Each pair is two rows. How far apart are they, by a hidden measure? 0 means very close, and 40 very far. Two or three weighted sums of its numbers give each row a place; it is the straight-line distance between the places.
c(8, 5, -43, -50, 4, -47, 7, -48, -52, -49, -8, -19, -28, -36, -40, -41, -42, -44, -44)
c(-19, -23, -21, 41, -9, 33, -21, -17, 43, 41, 28, 22, 20, 18, 18, 17, 16, 16, 20) >> 9
c(-27, 26, -23, 28, -24, 33, -27, 28, 30, -28, -49, 6, 1, -2, -5, 4, 3, 3, 2)
c(35, 90, 84, 41, 84, 91, 90, 83, 87, 92, 86, 93, 103, 112, 117, 117, 118, 118, 118) >> 8
c(-21, -32, -27, -20, 22, -29, 25, 33, -26, 24, 9, 0, -6, -11, -11, -12, -12, 5, 4)
c(27, 23, 34, 29, -30, -22, 24, -28, 21, -29, 13, 5, 13, 11, 10, 9, 8, 7, 7) >> 5
c(-29, 20, -22, -25, -31, -23, -22, 27, 25, 34, 20, 14, 10, 7, 5, 5, 4, 3, 3)
c(7, 14, -45, 20, -47, -41, -41, 10, 13, -42, -9, -10, -17, -19, -23, -24, -25, -26, -26) >> 7
c(-28, 30, -25, -28, 27, 27, 32, 25, 27, -27, -48, 13, 9, 6, 4, 3, 3, 2, 1)
c(-11, -5, 44, -6, 38, 43, -3, -11, -3, 50, 38, 34, 33, 34, 34, 33, 33, 32, 32) >> 17
c(-14, 25, 22, -24, -23, -20, -26, 28, -22, -21, -33, 6, 1, -3, -5, -6, -7, -5, -6)
c(-12, 33, -12, -24, -20, -13, -11, -25, -14, 41, 28, 22, 20, 18, 17, 17, 16, 15, 15) >> 14
c(38, -10, -15, 45, 40, 40, -14, 37, -9, -14, 26, 20, 17, 22, 24, 23, 23, 22, 22)
c(-25, 33, -22, -26, -19, -26, -16, -23, 39, 35, 22, 16, 13, 11, 9, 8, 8, 7, 12) >> 27
c(-35, -36, 23, -32, 25, -31, -32, 25, -27, -34, -56, -75, -4, -8, -4, -5, -6, -7, -7)
c(15, 8, -44, 17, 14, -41, -38, 12, 18, -43, 0, -10, -18, -24, -26, -27, -28, -29, -28) >> 28
c(-8, -6, -14, 53, -8, 47, 56, -8, -3, 57, 46, 43, 45, 46, 47, 47, 47, 46, 46)
c(61, 55, -1, -1, -5, 6, 53, -4, 59, 61, 53, 51, 54, 56, 58, 58, 58, 57, 57) >> 31
c(-6, 41, 45, 52, 37, 41, -11, 46, 45, -3, -22, 27, 30, 35, 35, 34, 34, 33, 33)
c(-12, -13, -17, -19, -17, 47, -18, 48, 35, 46, 34, 29, 28, 28, 27, 31, 30, 33, 32) >> 8
c(-47, 3, 7, 12, -46, -49, -45, -54, -48, 5, -12, -24, -28, -32, -37, -38, -39, -40, -41)
c(7, 9, -40, -39, 25, 18, 21, -39, 12, 18, 2, -7, -15, -21, -6, -6, -7, -8, -9) >> 9
c(-14, 40, -21, -14, -17, -11, 48, -17, 44, -13, -33, 26, 25, 24, 23, 23, 28, 28, 27)
c(-46, -54, -46, -48, -50, 10, 13, -49, -45, 12, -5, -16, -24, -31, -35, -36, -37, -38, -39) >> 33
c(19, 23, 23, -30, -27, -27, -34, -29, 24, -29, 4, 3, -3, -7, -10, -10, -11, -12, -13)
c(-35, 14, -35, -37, 19, 21, -29, 21, 26, 18, 2, -7, -15, -20, -16, -17, -18, -18, -12) >> 7
c(53, 53, 0, 7, 50, 54, 59, 0, -6, -1, 43, 44, 45, 46, 47, 47, 49, 49, 48)
c(-57, 0, -3, 0, -2, 1, -2, -3, -59, -3, -21, -29, -39, -48, -53, -55, -56, -58, -58) >> 1
c(18, -48, 20, -40, 11, 12, -35, 15, 20, 11, 3, -7, -9, -15, -18, -19, -19, -21, -21)
c(74, 21, 22, 83, 75, 76, 81, 27, 32, 22, 68, 68, 73, 87, 90, 90, 91, 92, 91) >> 15
c(-25, 32, -22, 33, -28, -22, 30, 35, 28, 33, 19, 14, 11, 8, 7, 6, 5, 9, 8)
c(-36, -29, 16, 21, 20, -29, 19, 24, 26, -38, -60, -67, -14, -17, -15, -15, -16, -13, -12) >> 20
c(31, -24, 35, 37, -27, -27, -25, 32, -17, 37, 24, 18, 15, 13, 11, 11, 10, 9, 9)
c(16, 19, 26, -33, -36, 20, 28, 24, -27, 17, 1, -2, 0, -4, -6, -7, -8, -9, -9) >> 3
c(39, 30, -20, 41, 32, -20, 42, -18, -20, 40, 28, 22, 20, 18, 17, 16, 18, 17, 17)
c(27, 16, 22, 24, -33, -27, -37, -36, -30, -30, 14, 6, 1, -3, -5, -6, -7, -8, -8) >> 13
c(28, 22, -29, 31, -29, 27, -27, 29, -26, -28, 15, 7, 3, -1, -3, -4, -5, -3, -4)
c(13, 63, 9, 71, 65, 69, 15, 14, 13, 12, -2, 57, 60, 66, 69, 74, 74, 74, 73) >> 10
c(-29, -26, 25, 24, -39, -27, -24, -32, 23, 26, 11, 3, -1, -5, -8, -9, -9, -10, -11)
c(38, -14, -21, -19, 33, -16, -10, -19, 40, -15, 27, 21, 18, 17, 16, 15, 14, 14, 15) >> 6
c(-60, -60, 0, -2, -59, -8, -58, -63, -8, -71, -87, -110, -40, -49, -54, -56, -57, -58, -59)
c(31, 32, 32, -29, -25, 38, -29, 37, -16, -15, 19, 15, 11, 9, 7, 14, 13, 13, 12) >> 32
c(9, -48, -56, -47, 7, -43, 15, -1, -50, -55, -7, -18, -27, -34, -38, -39, -34, -35, -36)
c(-35, -37, 8, 20, 15, -36, -37, 21, 18, -40, -58, -77, -28, -19, -23, -24, -25, -18, -19) >> 13
c(-25, -37, -38, -38, -40, -33, -31, -39, -31, -37, -46, -63, -80, -94, -102, -104, -105, -108, -108)
c(29, 33, -22, 34, 28, 38, 32, -14, 38, 36, 23, 17, 13, 11, 10, 14, 13, 13, 12) >> 15
c(-38, 23, 23, 28, -35, 24, -36, 24, -26, 25, 10, 2, -3, -6, -8, -9, -10, -11, -12)
c(5, -43, 9, 12, -49, 10, 9, -48, -43, -47, -12, -24, -26, -32, -36, -38, -39, -40, -40) >> 33
c(-8, -6, -13, -11, -10, -3, 44, 45, -5, 45, 33, 28, 27, 26, 26, 25, 25, 28, 28)
c(30, -27, 27, 27, -36, -26, 30, 27, -31, 32, 18, 11, 7, 3, 2, 1, 0, -1, -1) >> 8
c(35, 37, -15, -12, -13, -21, -16, -17, 38, 43, 30, 25, 23, 22, 22, 21, 20, 20, 19)
c(32, -17, 30, 29, 25, 34, 36, -27, 35, 31, 19, 12, 8, 6, 4, 7, 7, 6, 5) >> 31
c(5, 55, 5, 0, 0, 4, 64, 56, -5, 3, -11, 46, 48, 50, 51, 51, 60, 60, 60)
c(-14, -12, -17, -13, -10, 43, 49, 36, 43, 44, 31, 26, 24, 23, 23, 24, 30, 30, 29) >> 19
c(-46, 1, -45, 9, 15, -39, 12, -46, -40, -44, -68, -27, -37, -38, -23, -24, -25, -27, -27)
c(28, 30, 19, 33, -25, -23, 31, 28, -27, 38, 25, 19, 16, 14, 12, 12, 11, 10, 10) >> 12
c(-24, -28, 19, 31, -33, 21, -26, -37, 33, -31, -45, -62, -11, -1, -3, -4, -4, -5, 0)
c(16, -39, -42, -42, -37, -35, -36, 11, -38, 21, 6, -3, -9, -14, -17, -18, -19, -20, -21) >> 12
c(-19, -21, 32, -29, -31, -24, 29, -29, -21, 24, 9, 1, 10, 8, 6, 5, 5, 4, 3)
c(31, 26, 24, 24, 26, 21, 28, -29, 30, -26, 18, 11, 7, 4, 2, 1, 1, 0, -1) >> 18
c(-42, -49, 6, 8, -48, -46, 10, 8, 8, -42, -66, -86, -30, -38, -42, -43, -43, -43, -44)
c(26, -31, 27, 26, 23, -29, -22, -27, -27, 32, 18, 10, 6, 3, 1, 0, 0, -1, -2) >> 4
c(-9, 44, 30, -7, 41, -15, 48, -15, -14, -9, -28, 31, 30, 30, 29, 29, 30, 30, 29)
c(-41, 15, -41, 18, 5, -38, -38, 13, 16, -45, -65, -8, -16, -22, -25, -26, -27, -28, -29) >> 15
c(56, 57, 58, 4, 59, 9, 8, 4, 62, 65, 56, 54, 57, 60, 62, 62, 62, 61, 61)
c(-17, 28, 26, -25, -23, -31, -22, -22, -27, 29, 15, 9, 5, 1, -1, -1, -2, -3, -3) >> 11
c(25, 24, 24, 27, 17, -27, 25, -32, -36, 24, 12, 4, -1, -5, -7, -8, -9, -10, -10)
c(-37, -31, 20, -31, -36, 22, 29, 21, 23, -38, -61, -71, -9, -14, -17, -16, -7, -8, -8) >> 16
c(-50, -48, 6, 12, -51, -39, -41, 8, 9, 16, 0, -10, -18, -24, -28, -29, -30, -31, -31)
c(-33, -37, -36, 22, 9, 17, -38, 9, 15, 24, 9, 0, -6, -11, -14, -15, -15, -17, -17) >> 3
c(12, 11, 16, -40, -42, 11, -38, -47, -45, -43, -4, -14, -14, -20, -24, -25, -26, -27, -27)
c(29, -32, -28, -21, 19, 25, -28, 21, 28, -32, 16, 9, 4, 1, -1, -2, -3, -4, -4) >> 10
c(17, -39, -42, 18, 12, 23, 20, -38, -39, 16, 2, -7, -14, -20, -23, -14, -15, -16, -17)
c(-22, -24, -26, -19, 29, 38, 38, 32, 32, -21, -41, -58, -73, -84, 2, 14, 13, 13, 12) >> 16
c(-18, 33, -20, 43, 28, -21, 43, -19, -17, -23, -38, 16, 13, 19, 19, 18, 19, 18, 18)
c(33, 24, 36, -20, 25, 27, 28, -23, -29, -29, 20, 13, 16, 14, 13, 12, 11, 11, 10) >> 22
c(2, -59, 6, -1, -3, 3, 3, -57, 3, -7, -15, -27, -30, -38, -43, -44, -45, -47, -47)
c(27, -38, 23, -30, -32, 21, -35, -35, -29, -31, 13, 5, 0, -4, -6, -7, -8, -9, -9) >> 3
c(34, 27, 29, 38, 28, 31, 41, 22, -19, 34, 22, 15, 12, 10, 9, 8, 17, 16, 15)
c(40, -18, 33, 42, -15, -13, -9, 44, -12, -9, 29, 23, 21, 20, 19, 18, 18, 26, 26) >> 9
c(-64, -1, -63, -60, -12, -58, -6, -7, -62, -66, -92, -30, -41, -50, -55, -57, -58, -60, -60)
c(31, 31, -28, 35, -28, 34, 35, 29, -20, 33, 19, 13, 10, 7, 5, 6, 5, 4, 4) >> 4
c(32, 30, -20, 41, -19, -23, -21, 35, -22, -16, 19, 12, 8, 16, 15, 14, 14, 13, 12)
c(32, 34, 32, -21, -26, 34, -19, -26, 27, 32, 19, 17, 14, 12, 11, 10, 9, 9, 8) >> 14
c(16, -39, 18, -28, -38, -39, 23, -36, -26, -35, 1, -9, -12, -17, -20, -21, -17, -18, -19)
c(38, -23, 38, 50, 42, -5, 46, -10, -6, -17, 27, 21, 19, 31, 31, 31, 30, 30, 29) >> 2
c(-24, 24, 32, -26, 28, -22, -29, -26, 34, -25, -45, 5, 10, 7, 5, 4, 4, 3, 3)
c(6, -54, -52, -50, 4, 8, 9, -56, 10, -53, -11, -22, -32, -40, -44, -44, -44, -45, -43) >> 29
c(-10, -7, 40, -19, -13, -12, 41, -11, -11, -11, -29, -38, 22, 21, 20, 19, 19, 18, 18)
c(-12, -9, -10, -69, -17, -61, -12, -14, -12, -66, -31, -40, -53, -64, -70, -71, -73, -75, -75) >> 30
c(27, -38, -34, 26, 10, 13, -32, -46, -36, 20, 14, 6, 1, -3, -5, -6, -7, -7, -8)
c(-48, -46, -39, 17, 18, 15, 5, 5, 10, 9, -8, -19, -29, -25, -17, -18, -19, -20, -20) >> 7
c(9, 9, -45, 14, 6, 13, -42, -47, 8, -44, -8, -16, -24, -30, -34, -34, -35, -37, -37)
c(12, 18, -43, -43, -45, 16, -41, 13, 15, -46, -4, -4, -10, -15, -18, -19, -20, -21, -22) >> 5
c(-59, -8, -63, -64, -65, -53, -59, -12, -63, -2, -20, -33, -44, -54, -59, -61, -62, -64, -64)
c(17, 14, 13, 19, -46, 19, 18, 13, 14, -42, 2, -8, -15, -21, -24, -22, -23, -24, -25) >> 23
c(-29, -23, 28, -23, 26, -31, 33, -25, 27, -22, -43, -60, 3, 0, -2, -3, 1, 0, -1)
c(45, 49, 45, -11, 47, 46, 50, 46, 45, -10, 35, 37, 38, 38, 39, 38, 38, 38, 37) >> 20
c(-32, -27, -25, -27, 19, -27, 27, -33, 27, -28, -50, -65, -78, -92, -16, -17, -11, -12, -10)
c(-37, -32, -38, -34, 19, 22, -30, -32, -37, 19, 3, -6, -13, -19, -17, -18, -18, -20, -20) >> 16
c(43, -13, -11, -11, -5, 45, -14, -12, -8, 46, 33, 29, 27, 27, 26, 28, 27, 27, 26)
c(37, -19, -18, -20, 34, 40, -18, 34, 38, 37, 25, 19, 16, 14, 13, 18, 17, 17, 16) >> 15
c(-19, 30, 25, -28, -30, 25, -26, -25, 32, 28, 14, 12, 8, 5, 3, 2, 2, 1, 0)
c(6, 8, 11, 10, -48, -44, -40, 6, 9, -45, -10, -17, -23, -30, -34, -35, -36, -37, -38) >> 10
c(-12, 47, 45, -11, -9, -6, 48, -14, 46, -9, -28, 35, 35, 35, 35, 35, 35, 34, 34)
c(-27, 33, -24, 36, 26, -21, 33, -25, 34, 34, 20, 16, 13, 10, 9, 8, 8, 7, 6) >> 13
c(33, -30, 30, -23, 35, -23, -15, 37, 31, -19, 20, 13, 10, 7, 14, 13, 13, 12, 12)
c(59, 1, -4, 3, 52, 58, 4, -1, -2, 54, 51, 48, 50, 53, 54, 54, 54, 53, 53) >> 17
c(-16, 30, 33, 35, 33, -21, -24, 38, 34, 38, 25, 18, 15, 13, 12, 11, 11, 14, 14)
c(51, -14, 41, 51, -6, 4, 51, 50, 55, -11, 41, 37, 38, 38, 39, 38, 38, 37, 42) >> 31
c(49, 45, 42, -11, -11, 44, -10, -15, -13, -15, 39, 35, 35, 36, 36, 35, 35, 35, 34)
c(1, 49, 50, -3, -5, 53, 2, -2, -1, -2, -16, 38, 38, 39, 39, 43, 42, 42, 42) >> 6
c(38, -5, -7, -8, 51, -5, 52, -4, 46, 52, 40, 36, 36, 37, 43, 43, 42, 42, 42)
c(-14, 32, 41, 40, -19, -14, 38, 40, 39, 46, 34, 29, 28, 27, 27, 26, 26, 25, 25) >> 14
c(6, -47, -47, -42, -43, -41, 13, 8, -38, 15, -1, -11, -19, -25, -29, -30, -31, -32, -33)
c(-69, -71, -14, -69, -18, -1, -13, -69, -62, -19, -40, -56, -60, -72, -79, -61, -63, -64, -65) >> 7
c(-39, 15, -44, 16, 11, -41, -42, -46, -48, 13, -3, -9, -16, -22, -25, -26, -27, -29, -29)
c(-53, 3, -49, -48, 3, -49, 6, 2, -55, -55, -79, -24, -34, -42, -46, -47, -49, -50, -51) >> 12
c(12, 15, 4, -43, -45, -41, 14, 15, 11, 11, -4, -9, -16, -22, -26, -27, -28, -29, -29)
c(27, -31, 31, -20, -22, 30, -22, 27, 28, -26, 14, 6, 8, 5, 3, 3, 2, 1, 1) >> 30
c(-29, -30, 28, -26, 25, 26, 31, -30, 27, 25, 10, 1, 3, 0, -2, -3, -4, -5, -5)
c(-5, 1, 0, 53, 57, -5, 56, 0, 5, -3, -22, -27, -38, 36, 56, 55, 55, 55, 54) >> 20
c(35, 40, -19, -14, -21, -14, -10, 42, -15, -22, 22, 26, 24, 23, 23, 22, 22, 21, 21)
c(21, -37, 18, 27, -40, 22, 28, 21, -28, -31, 7, -2, -8, -8, -10, -11, -9, -10, -11) >> 34
c(-7, -7, 42, -13, -12, -7, 45, -7, 45, -13, -26, -38, 25, 24, 24, 23, 23, 22, 24)
c(20, -34, 20, -27, 21, -30, -32, -38, -29, -30, 6, -4, -8, -13, -13, -14, -15, -16, -16) >> 13
c(67, 58, 13, 19, 62, 60, 7, 4, 17, 66, 60, 59, 62, 66, 68, 68, 68, 68, 68)
c(-35, 20, 26, -29, 20, 30, -28, 26, -28, 23, 8, -1, 1, -3, -5, -2, -3, -4, -4) >> 4
c(30, 31, -29, -22, -27, -22, -23, -26, 32, -26, 17, 13, 10, 7, 5, 4, 4, 3, 3)
c(-14, -17, -20, 40, 33, 38, 42, -17, 42, -19, -34, -49, -63, 14, 13, 14, 18, 17, 17) >> 27
c(15, 17, 16, 25, 15, 17, 17, 19, -38, -39, 0, -6, -13, -12, -15, -16, -16, -18, -18)
c(-22, -21, 38, -15, 34, 36, 36, 35, 41, 41, 28, 23, 21, 19, 18, 18, 17, 17, 16) >> 9
c(-14, -18, 47, 40, -18, 33, -15, 40, -18, -10, -30, -44, 33, 33, 33, 33, 32, 32, 31)
c(-20, 29, -22, -18, 34, 27, 25, 36, 29, 34, 20, 14, 10, 7, 12, 12, 11, 11, 11) >> 25
c(-22, 30, 29, -20, -20, -23, -23, 35, 32, -25, -43, 12, 8, 5, 3, 2, 2, 8, 8)
c(29, 23, 28, 29, -32, 24, 33, -29, -23, 24, 16, 9, 4, 1, -1, -2, 0, -1, -1) >> 19
c(39, 37, 40, -13, 40, 45, -11, -13, -12, -13, 27, 21, 22, 21, 24, 27, 27, 26, 26)
c(-29, -28, -29, -27, 20, 29, -24, -36, 29, -34, -51, -66, -82, -97, -15, -4, -4, -5, -6) >> 8
c(-14, 41, 34, -15, 43, -11, -10, 37, -18, -16, -34, 27, 26, 25, 28, 27, 27, 26, 26)
c(-37, 10, 10, -39, -44, 22, 11, -45, -42, 10, -7, -14, -23, -30, -34, -17, -18, -19, -19) >> 3
c(11, 12, -46, -45, -42, -47, 3, -41, -52, 9, -4, -12, -20, -27, -31, -32, -33, -34, -35)
c(16, -30, 23, 26, 24, -31, 19, -33, 27, 22, 7, -2, -5, -9, -7, -8, -9, -10, -10) >> 18
c(35, -21, 30, -21, 33, -18, -18, -19, 33, -14, 23, 16, 13, 10, 10, 10, 9, 8, 8)
c(-43, 12, -41, -37, 17, -34, -32, 17, 18, 19, 4, -6, -13, -18, -20, -21, -22, -23, -23) >> 28
c(-39, 7, -43, -48, -47, 18, -45, -47, -51, 11, -6, -16, -25, -32, -36, -25, -26, -27, -28)
c(31, 27, 34, -25, 27, -22, -24, -19, 37, -19, 19, 12, 13, 11, 10, 9, 8, 8, 8) >> 16
c(30, 33, -26, 38, -22, 34, -25, 32, -20, -27, 18, 16, 13, 11, 9, 9, 8, 7, 7)
c(-25, -23, 25, -26, 27, 29, -15, 31, 32, 30, 15, 8, 3, -1, -2, -3, -3, 1, 1) >> 15
c(42, -14, 46, -8, -15, 42, -10, -17, 44, -12, 31, 25, 32, 32, 32, 31, 31, 30, 30)
c(-24, -18, 35, 43, -19, 40, 42, 34, -13, -19, -39, -53, 15, 20, 19, 18, 18, 17, 17) >> 22
c(0, 57, 57, 60, 53, 53, 4, 54, -1, 5, -12, 48, 50, 53, 54, 54, 54, 53, 53)
c(23, -31, 27, 33, 15, -33, 21, 23, -32, -31, 10, 1, 3, 3, 1, 0, -1, -1, -2) >> 15
c(36, 30, 28, 43, -21, -23, 33, 34, -19, 44, 31, 26, 25, 24, 23, 23, 22, 21, 21)
c(52, 52, -3, 6, 55, 57, 53, -4, -2, -6, 42, 42, 43, 45, 52, 51, 51, 51, 50) >> 18
c(-36, -34, -36, 14, -30, 20, 14, -31, 23, -41, -59, -75, -93, -29, -33, -20, -21, -22, -19)
c(-25, 26, 33, 41, 24, 27, 34, 27, -24, 34, 20, 13, 12, 16, 15, 14, 14, 13, 12) >> 29
c(44, -15, 40, -16, 31, 44, -10, 37, 41, -15, 33, 28, 27, 26, 26, 26, 26, 25, 25)
c(-56, -52, 2, -47, 4, 5, -48, -57, 8, 2, -16, -29, -36, -45, -44, -46, -47, -48, -47) >> 13
c(4, -48, -48, 7, -49, -47, 3, -51, 8, -52, -13, -25, -35, -40, -45, -46, -47, -49, -47)
c(6, -49, -38, -43, -41, 10, -42, 14, 9, 10, -7, -18, -27, -35, -39, -39, -40, -31, -32) >> 8
c(18, -32, -21, -32, 26, -25, -31, 24, -19, 27, 13, 5, -1, -5, -3, -4, -5, -6, -6)
c(-57, -55, -55, -47, 4, -52, -51, 4, 5, -51, -76, -98, -120, -127, -45, -46, -47, -48, -49) >> 8
c(-15, -11, -15, -11, 42, 41, -13, 37, -19, 38, 25, 19, 16, 14, 28, 27, 27, 26, 26)
c(32, 34, -21, -16, 38, 39, 32, 40, 39, 43, 30, 25, 23, 22, 21, 21, 20, 20, 19) >> 19
c(32, -23, 35, 33, 31, -22, -17, 24, -24, -19, 20, 13, 14, 12, 11, 10, 10, 9, 8)
c(-45, 8, 10, -44, 9, -44, 14, -43, 12, 11, -5, -16, -25, -32, -34, -35, -35, -37, -37) >> 14
c(14, 65, 12, 10, 11, 14, 12, 70, 11, 64, 54, 60, 64, 68, 70, 70, 70, 74, 74)
c(53, -12, 50, 52, 48, -5, -8, -6, 50, 51, 44, 40, 41, 42, 43, 43, 42, 42, 41) >> 25
c(27, 30, -22, -32, 32, 29, -22, 29, 30, -21, 14, 12, 8, 5, 8, 7, 7, 6, 6)
c(-34, 19, -46, 17, 17, -38, -29, -45, 28, -31, -53, -3, -9, -14, -18, -18, -19, -20, -8) >> 17
c(34, 28, -20, 35, -32, -25, -21, 28, 35, -27, 22, 15, 12, 9, 8, 7, 6, 6, 5)
c(-44, -33, -42, 16, 15, 13, 15, -40, -45, 21, 5, -4, -11, -16, -19, -20, -21, -22, -23) >> 36
c(44, 35, -14, -12, 43, 36, 38, 39, 36, 34, 33, 28, 27, 26, 29, 29, 28, 28, 27)
c(43, -11, -11, -2, -16, -13, -4, -6, 54, -4, 33, 28, 26, 25, 25, 24, 24, 23, 41) >> 12
c(2, 52, -8, -2, 50, 50, -3, 53, -4, -3, -15, 42, 43, 44, 45, 45, 44, 44, 44)
c(27, -34, -32, -31, -37, 20, 20, -32, -32, -35, 14, 6, 1, -3, -5, -6, -7, -8, -8) >> 31
c(2, 53, -1, -3, -4, -3, -2, -3, 57, 52, 40, 43, 44, 46, 46, 46, 46, 46, 47)
c(-25, 32, -30, -26, 26, -25, -21, 31, 33, -31, -47, 15, 11, 9, 7, 6, 6, 5, 5) >> 7
c(34, -24, -16, -19, 32, -19, -19, -23, -16, -23, 21, 15, 11, 9, 8, 7, 6, 5, 5)
c(43, -10, -6, 40, 39, -16, -11, 40, -6, -15, 33, 28, 26, 26, 25, 25, 24, 24, 23) >> 10
c(-20, 26, -26, -30, 26, -24, 35, -24, 27, 26, 12, 7, 3, -1, -3, -3, 5, 4, 4)
c(-25, 28, 27, 36, -24, 31, 29, 33, 32, -22, -43, 10, 5, 7, 5, 5, 4, 5, 5) >> 16
c(-20, -14, 36, -22, -19, -14, -21, 34, -19, -21, -41, -48, 16, 14, 12, 12, 11, 10, 10)
c(-21, -21, 27, 32, -23, -18, 38, -23, 35, -17, -37, -53, 2, 1, -1, -2, 10, 9, 9) >> 6
c(47, -1, -3, 0, 53, -8, 46, -5, 51, -1, 37, 32, 32, 32, 47, 47, 46, 46, 46)
c(66, 64, 6, 10, 7, 7, 63, 65, 15, 12, 59, 59, 63, 66, 69, 69, 68, 69, 68) >> 17
c(-53, -46, 10, -48, 4, 17, -42, -49, -47, 3, -15, -27, -24, -31, -35, -27, -28, -29, -30)
c(6, 8, 0, -50, -49, 6, -47, 5, -44, 10, -6, -17, -26, -33, -37, -39, -40, -41, -42) >> 19
c(-49, 5, -49, 8, -47, -45, 11, 22, 18, 6, -11, -22, -32, -39, -44, -45, -40, -16, -16)
c(48, -9, 51, -5, 48, 49, 51, 54, -1, 48, 38, 34, 39, 40, 40, 40, 40, 44, 44) >> 36
c(-25, 37, 32, -20, -30, 32, -18, -22, 36, -22, -43, 22, 20, 18, 18, 17, 16, 16, 15)
c(39, 33, 32, 37, 32, 30, 32, 35, -26, -23, 28, 22, 20, 18, 17, 17, 16, 16, 15) >> 2
c(-37, -39, 15, 22, -43, -38, -33, 16, 14, 15, -1, -11, -17, -17, -20, -21, -22, -23, -23)
c(23, 20, 22, -27, 16, -30, 25, -30, 18, 21, 9, 1, -5, -10, -12, -13, -14, -15, -16) >> 7
c(33, -26, -22, 33, -20, -21, -15, 35, -16, 32, 21, 14, 11, 8, 6, 6, 5, 9, 9)
c(-39, -39, 20, -35, -32, 21, 22, -39, -30, -30, -52, -70, -9, -14, -17, -18, -19, -20, -20) >> 30
c(30, 33, -21, -25, -35, 24, 32, 26, 29, -30, 18, 16, 13, 10, 9, 8, 7, 7, 6)
c(-45, 5, 5, -50, -43, 4, -46, -50, 11, 13, -4, -14, -22, -29, -33, -34, -35, -37, -37) >> 4
c(-15, 50, 47, -2, 45, 54, -7, -3, 54, -5, -24, 39, 39, 40, 41, 45, 45, 44, 44)
c(-11, -12, 41, -13, 42, -11, -11, 50, 43, 46, 34, 30, 29, 28, 28, 28, 27, 37, 36) >> 1
c(17, -31, -28, -25, 21, 32, 24, -28, -24, 29, 15, 7, 3, -1, -3, 2, 1, 0, 0)
c(35, 33, -17, 37, 33, 38, 40, 31, -16, 32, 23, 17, 14, 12, 10, 13, 14, 13, 13) >> 22
c(-25, 28, 31, -25, -21, 29, 30, 26, 27, -25, -46, 9, 9, 6, 5, 4, 3, 2, 2)
c(22, -27, 19, -37, -36, -23, 30, 26, -27, 27, 12, 4, -1, -6, -8, -9, -5, -6, -7) >> 3
c(-33, 10, 16, 18, 16, 15, -36, -37, -36, 13, -4, -14, -15, -21, -22, -23, -24, -25, -25)
c(14, -34, 21, 27, 23, -33, 15, -33, -32, 21, 6, -4, -7, -7, -8, -9, -10, -11, -11) >> 9
c(32, 38, 37, -10, -21, 34, -4, -13, -11, -14, 19, 24, 22, 20, 20, 19, 18, 18, 17)
c(-40, 7, 3, 10, -44, -50, -45, 13, 7, 11, -6, -17, -25, -33, -37, -38, -39, -34, -34) >> 23
c(-31, -39, -35, -42, 18, -31, 21, -32, 22, -36, -54, -72, -90, -105, -19, -20, -20, -22, -21)
c(-12, -60, -69, -67, -12, 0, -62, -64, -10, -15, -31, -46, -60, -71, -73, -58, -59, -61, -62) >> 14
